In the data rows, the value 128 means zero.
Here are some points, one per row:
[162 191 151 129 142 131 169 155 158 162 143  93 176 104 145 149 126 158 104 178 122 118 140 121 168 195 164 140 156 111 123 154 135  71 123 124 101  58 158 173 162  84  86  88 101  68  83 109]
[ 84 166  87 100  91  87  91  93 157 185  83  79 175  98  92 160 112 151 195 133 118 145 153 176 171 111 140 130 112  81 100  98 126 204  98 127 119 123 159 178 152  95 157 154  94 135 172 140]
[173 171 113 103  68 104 134 103  57 166  99  63 150  82  93 134 109 170  76  76 100  96  80 105  58  79 149 184 127  91 148 157 138  97 160 153 133 147  70  94 159 146 164 133 133 142 137 123]
[ 48  79 138 150 113 129 164 130  85 176 128 149 146 192 154 161 139  89 170 185 112 166 218 170  84 139 117 164 191  92 152 121  97  90 118 107 105 132  86 166 173 168 116 116 143 133 143 142]
[129  86 131 154 186 186 146 142  71  68 159  73  84 161 130 174 159 166  87 147 167 131 161 184 169 156 131 126 146 115 128 163 130 183 159 189 160 129 160 157 174  72 129 106 106  77  79  84]
[ 80  80 109 104 103  83 108  78 162 155 111 165  89  57  71 156  45  74 101  34  53  47  84 130  74 156 133 139 151 159 124 131 168 193 181 149 144 144 152 184 150 144 133 137 169 116  89 137]
[ 77  95 149 141 131 128 114 120 151  75 132  60  93 180 179  67 136 163 195 103 173 138  92  97 150  87 124 151 114 207  95 105 124 162  99  63  52  54 165 173 146 116 112 107 100  99 110 114]
[ 99 185 135 122 152 125  99 151  82 183 162 147 166 145 133  69 119 170 182 154 153 102  99 134  76 125  81  79 130 194  55  97  71 176 107 107 112 127  90 100 147 101 103 119 157 143 136 156]
[176  86  44  63  97  82  67 116  77 173 102 153  94 118 153 172 177  76  78 142 165 124 138 121 168 138  91  85 113 197 106  98 129 102 117 120 102  96  81 178 128 191 127 130 125 118 122 147]
[ 75 173 135 148 164 168 137 152 185  62 123  72 179 106 132 173 115  58  99 178 133  84 110 118  79 143 130 167 168 119 140 119 149 167 141 134 108 134  86 101  53 166 103  67 100 142 137 123]
[ 86 180  93  99 108 115 155 160 183  80 158 169  47 127 148  71 161 175  77 178 184 137 164 198 141 134 127 147 142 100 100 114 120 171 115 108  95 127 105  73  75 109 137 164 151 120 125 160]
[ 87 171 114 107  90 112 125 108 157  87 152  77 172 144 113 137 166 163  85 110 182 179 125 133  62 163 101  81  76 102 134 109  85  94 100 101 123 125 188 187 138 196 151 116 128 147 153 161]
[141 182 153 143 190 182 151 149 111 178 125 125 132 129 136 180 118 104 173  96 130 158 132 134  81 158 170 153 126 203 166 180 186 107 162 179 167 167  84  87 154 169 197 189 170 145 146 137]
[147  93 138 140 148 169 192 180  89 161 152 154  99 126 130  74 135  89 191 143 132 129  84 127  74 119  87  90 136 109 203 150 146 162 113 104 100  80  91  91  58  85 137 112  73  80  83  79]
[ 57  82 121 108 132 108  91 127 143 159  58  82  73  55  26 140  67 175 118  73  94  97 142  71 161 130 130 136 146 102 159 193 167  92 184 176 163 145 172  87  49 161 116 126 112 137 144 141]
[ 83  81 149 121 117 153 153 152 184 158 169 143  85 116  94  79 144  48  71 158 129 146 120  58 146  79 105 110  85 181  86 110  85  87  89 103 136 113  94 169 171  80 172 159 127 152 175 168]
[ 85  84 131 158 145 156 173 103  71 175  96 153  98 142 172  78 152 151  99 142 148  97  97  99 159 139 139  79  25  96  68  85 100 160 120 104 109 112  98  92  67 107 125  96 138 154 152 130]
[152  85 128 165 126 124 159 187 182 160 141 168 155 131 144 156 151 186 107 128 125 185 129 138  82 202 226 192 139 197 166 142 142 171 127 134 181 158 147 167 144 102  67  81  89 119 127 114]
[158 163 199 174 147 145 148  98  81  77 127 156 174 114 105  72 121  91  81 115 106 130 186 181 182 150 141 156 154 196 162 148 149 180 129 123 134 110  89  73 162 169  91  91  63 102 135 153]
[ 75 165  94 143 121 107 141 149  69  74 159 163 185 123 119 165 149 151 170 131 106 140 102  62 175  73 118 110 101  93  84  78 149  93 118 136 142 116 102  90 156 158 135 180 172 143 126 182]
[160 162 117 100  76  78  73 101  72  58  88 161  77 136 110 163  83  80 166 164 122 117 116 118  62 152 191  88 102 173 136 114 116  95 132 144 124 124 191  81 142  68 134 153 131 121 153 154]
[104 165 129 100  92  88  88 113 167 154 158 167 167 180 183 171 110 149  87  98 104 108  79  72 168  84  97  97 125  90 166 161 117 195 142 155 138 127  91 121  53  88 148 149 150 159 195 168]
[149 178 162 136 133 142 132 113  90 165 211 152  80 144 152 166 152  80 184 123 157 151 188 177 171 163 155 163 175 101 124 113 140  69 125 115 148 155 165 152  49  78 134  90 104 145 111 113]
[162 101 135 134 122 138 145 154 192  92 135 171  95 140 100 155 131  76 191 102 153 164 137 168 175 119 154 114  87  90 131 156  79  97 144 121  64  84  71  86 156 190  85  91 101 121  98  77]
[170 174 171 169 135 110 136 154 100  74 120 165  81 109 128 159 197  86 174 128 108 129 108  70  85 111  80 146 124  78  99 130 108 198 108 117 152 141 177 158 157 179 132 135 138 123 118  85]
[187  70 115 123 107 118 134  99 170 156 125 162 180  98 112 171 117 168 168 127 116 113 107 119 167  82  79 158 143 195 125 125 116  99 159 132 102 138 198  76 134  93 177 157 175 198 162 132]
[166 187 176 163 139 145 159 169 168 163 100  88  90 147 146 145 125 158  94 121  90 106 159 131 155  66  55  81  64 117 162  78 120  85 143 117 111 153 147 181 150  88  96 106 120 102  69  85]
[ 73 165 117 109 103 111  75  56 161  70  70 165 159 105 111  75 115 160  97 103 141 176 130 118 162 170 130 129 149 175 155 117 101  92 129 143 169 160  68 105 142  67 143 159 171 133 100  79]
[169  85 162 157 161 131 114 152  86  73 151  70  96 125 138 157 113 172  99 131  63 111 111 167 154 117 158 131 142 119  91 106  83  85 101 111 128 109  85 176  40 181 144 162 135 117 136 118]
[165  96 140 160 181 154 133 162  85 158 120 155 187 145 121  59 144  72  84 130 179 214 183 138  77 127 174 169 148  97 134 126 125 168 153 147 112 119 180 172  50  91 103 154 153 123 114 103]
[180  62  94  82 120 106 105 101 174  80 121  55 170 112 174 147 159 143 176 120 121 145 185 153  51 127  77  97  96  88 104 122 120  97 103 123 149 109  81  82 141  75 116 131 137 147 149 170]
[167 156 105 147 133 111  93  91 178 176  95  56 153 148 139  45 122  61 107 148 129  98  68 136 171 161 152 148 167  92 158 150 150  99 169 142 169 172 177  81 151 170 158 155 145 104 130 159]
[168  67 153 118 115 120 126 149 108  75 128 165 158 128 117  59 101 179 174 155 151  74 118 132 162 163 151 151 161  76 160 160 211 106 157 162 158 184  82 194 160 159 190 172 149 173 145 133]
[184  85 124 114 135 167 129 122 145 156 138  80  80 154 105 164  83 157  91 129 147 160 102  85 161 133 118  98 136  91 121  88 130 183  68  79 100 131 154  72 174 112  65  99 129 127 125 137]
[ 76  87 156 146 160 151 118 124 162 161 170 189 177 165 175 145 125 163  85 137 127  98 126 136  76  95 117 105 113 108  97 126 139  79  95 122 129 131 187  70 148 189 111 114  68  67  66  53]
[154 172  42  77 125 149 130  98  96  83  99 161  89 123 127  59 130  94 170  89  67  95 134 132 152  63 117 116 140 170 146 185 156 104 121 138 171 177 178 182 140 162 114 107 149 176 163 139]
Along one direction, these points spread out more than along any other. Take the direction at right angles to it along which they spread out most. Then take the direction at right angles to both along which they spread out most. Go by this last direction. How far along it is each point below, from 0 to 99? The average is 50, and the first point in the table lies past the average. One standard deviation of the points above along it is 16.
[ 75 173 135 148 164 168 137 152 185  62 123  72 179 106 132 173 115  58  99 178 133  84 110 118  79 143 130 167 168 119 140 119 149 167 141 134 108 134  86 101  53 166 103  67 100 142 137 123] 57
[ 87 171 114 107  90 112 125 108 157  87 152  77 172 144 113 137 166 163  85 110 182 179 125 133  62 163 101  81  76 102 134 109  85  94 100 101 123 125 188 187 138 196 151 116 128 147 153 161] 52
[ 99 185 135 122 152 125  99 151  82 183 162 147 166 145 133  69 119 170 182 154 153 102  99 134  76 125  81  79 130 194  55  97  71 176 107 107 112 127  90 100 147 101 103 119 157 143 136 156] 32
[166 187 176 163 139 145 159 169 168 163 100  88  90 147 146 145 125 158  94 121  90 106 159 131 155  66  55  81  64 117 162  78 120  85 143 117 111 153 147 181 150  88  96 106 120 102  69  85] 79
[168  67 153 118 115 120 126 149 108  75 128 165 158 128 117  59 101 179 174 155 151  74 118 132 162 163 151 151 161  76 160 160 211 106 157 162 158 184  82 194 160 159 190 172 149 173 145 133] 26
[ 57  82 121 108 132 108  91 127 143 159  58  82  73  55  26 140  67 175 118  73  94  97 142  71 161 130 130 136 146 102 159 193 167  92 184 176 163 145 172  87  49 161 116 126 112 137 144 141] 87
[158 163 199 174 147 145 148  98  81  77 127 156 174 114 105  72 121  91  81 115 106 130 186 181 182 150 141 156 154 196 162 148 149 180 129 123 134 110  89  73 162 169  91  91  63 102 135 153] 38
[ 75 165  94 143 121 107 141 149  69  74 159 163 185 123 119 165 149 151 170 131 106 140 102  62 175  73 118 110 101  93  84  78 149  93 118 136 142 116 102  90 156 158 135 180 172 143 126 182] 30
[154 172  42  77 125 149 130  98  96  83  99 161  89 123 127  59 130  94 170  89  67  95 134 132 152  63 117 116 140 170 146 185 156 104 121 138 171 177 178 182 140 162 114 107 149 176 163 139] 37
